Where one turn sends some rows of the set: a few examples, then the rows asked:
q971: [ 26.0  -9.4  18.6  -3.2 -14.1  -3.7  31.5 -37.4 -20.2 -11.0 -17.9  -3.5]
q937: [ 12.9 -14.4  -2.4  -6.2  -8.6  -6.4   3.0   4.2  -7.9   7.5  -8.0  14.6]
q509: [ 21.8  -3.8  21.8  -9.6  -4.1   3.7  29.2 -38.3 -20.0  12.7 -12.6  -2.7]
q391: [ 29.2 -20.2   9.5  13.9 -11.7 -12.8  34.5 -39.0 -13.2   3.4 -17.5 -11.2]
q818: [ 23.6 -12.4  23.8 -12.7 -16.5  -7.3  19.5 -44.4  -7.0  21.4 -10.7  -1.7]
q33: [ 25.2  -8.1   9.4  11.0  -5.6 -11.8  39.3 -28.1 -18.0   1.4 -18.3 -15.5]
q219: [ 28.4 -12.3  12.4   7.6 -15.9 -18.4  33.3 -33.3 -16.4  -9.5 -19.2  -9.8]
q187: [ 12.3 -11.9  -2.0  -2.7  -7.4  -8.2   4.1   3.8  -4.1   1.8  -7.1  15.1]
q933: [ 14.9 -16.2  -4.8  -5.4  -9.3  -9.7   2.8   2.9  -8.7   0.4  -6.1  14.5]
q437: [ 14.7 -16.2  -5.9  -4.1  -9.8 -11.9   2.3   3.5  -8.4   1.4  -6.4  13.2]
q335: [ 25.1  -7.0  24.6 -12.9 -14.2  -2.4  23.8 -43.4 -18.5   1.5 -13.8   2.9]
q146: [ 13.3 -15.3  -4.3  -2.5  -8.1  -7.9   5.0   6.2  -8.0   4.0  -9.0  12.7]
q430: [ 26.8 -15.9  19.5  -4.5 -10.4  -4.2  23.1 -48.9 -12.3  18.9 -11.6   0.0]
q388: [ 27.4  -7.9  23.9 -12.4 -15.8 -15.9  17.3 -45.9 -12.9  15.2 -11.5   1.9]
q374: [ 12.7 -14.6  -3.1  -4.6  -8.6  -6.2   4.7   5.1  -8.3   5.3  -8.8  14.0]
q849: [ 24.1  -3.9  20.6  -9.6  -5.6  -9.5  22.9 -40.9 -13.9  26.1 -10.7  -3.0]
q809: [ 15.0 -15.6  -4.0  -6.2  -9.7 -12.1   0.2   1.6  -7.2   5.0  -5.0  14.8]
q543: [ 14.0 -15.5  -4.2  -2.3  -8.9 -10.6   4.6   5.8  -7.0   7.0  -8.9  12.5]
q423: [ 12.1 -11.4  -1.1  -4.2  -7.3  -7.6   3.2   3.3  -4.4   3.0  -6.5  15.8]
q56: [ 21.8 -15.1  17.1  -0.7 -15.7   3.2  35.5 -34.2 -14.6  -7.2 -17.8  -8.1]
q912: [ 27.2 -17.9  13.5   6.6 -10.3  -0.4  35.0 -40.7 -16.9  -0.5 -17.0  -7.0]
q218: [ 15.1 -16.4  -5.2  -4.5 -10.1 -13.5   1.5   2.8  -7.2   3.8  -5.8  13.3]
q507: [ 14.0 -15.7  -3.9  -6.8  -9.1  -8.6   1.8   2.1  -8.7   2.1  -5.7  14.8]
q712: [ 22.7  -5.9  15.4   0.1  -4.0   2.9  37.7 -32.5 -21.2   0.4 -16.5  -8.9]
q445: [ 30.5 -19.6  10.7  11.5 -12.3 -20.2  27.6 -42.1  -8.8  15.5 -14.9  -9.5]
q261: [ 12.6 -11.7  -1.9  -3.5  -7.6 -11.0   1.8   3.1  -2.9   5.9  -6.3  15.5]
q639: [ 12.7 -11.8  -2.8  -1.4  -7.5 -10.4   4.2   4.6  -3.6   2.0  -6.9  13.8]
q61: [ 14.4 -15.0  -3.5  -7.9  -9.6  -9.8   0.6   1.4  -8.2   3.9  -4.9  15.4]
q611: [ 27.5  -8.9   8.6  11.9  -6.7 -25.3  32.7 -30.8 -11.9  14.9 -15.9 -15.7]
q496: [ 27.2  -6.5  14.8   1.6  -6.5 -23.9  24.3 -36.7 -10.2  28.0 -12.1  -9.4]
q758: [ 21.3 -12.4  23.7 -12.0 -15.1   6.0  26.8 -41.6 -12.7   5.6 -13.3  -1.7]
q703: [ 13.3 -14.7  -2.3  -5.4  -8.7  -8.8   2.4   4.0  -7.3   9.5  -7.6  14.4]
q787: [ 25.8 -16.3  18.5  -2.3 -10.3   4.4  29.5 -45.9 -16.3   6.7 -14.0  -1.9]
q384: [ 13.6 -14.6  -3.7  -3.8  -8.5 -11.1   2.9   5.2  -6.5   9.1  -8.5  13.5]
q900: [ 26.2 -15.3  17.2  -1.5 -17.8 -24.2  20.0 -40.7  -2.5  23.9 -12.3  -8.0]
q363: [ 29.8 -10.5  17.5  -1.8 -17.0 -30.6  18.4 -42.0  -9.4  16.6 -13.5  -4.5]
q866: [ 13.2 -12.4  -2.2  -1.5  -7.6 -12.1   2.6   3.8  -2.7   4.8  -6.9  14.1]
q236: [ 12.7 -11.5  -0.9  -4.8  -7.7  -8.7   1.7   2.6  -3.2   5.5  -6.2  15.8]
q457: [ 28.9 -17.3  15.6   2.2 -12.1 -16.5  22.6 -47.2  -9.1  22.8 -12.0  -4.5]
q823: [ 27.1 -17.7  10.6  10.4 -18.1 -27.0  29.0 -33.4  -4.2  11.2 -16.4 -14.6]
q655: [ 30.5 -12.1  12.0   8.6 -17.1 -31.7  26.6 -35.9 -11.4   4.0 -17.5 -10.5]
q999: [ 24.8 -17.2  10.4  10.7 -16.6 -13.3  36.6 -30.3 -10.2  -3.9 -19.1 -15.4]

q818 moves to q900
q611 moves to q33
Now these:
q391 moves to q912
q639 moves to q187
q61 moves to q809
q146 moves to q374
q388 moves to q363

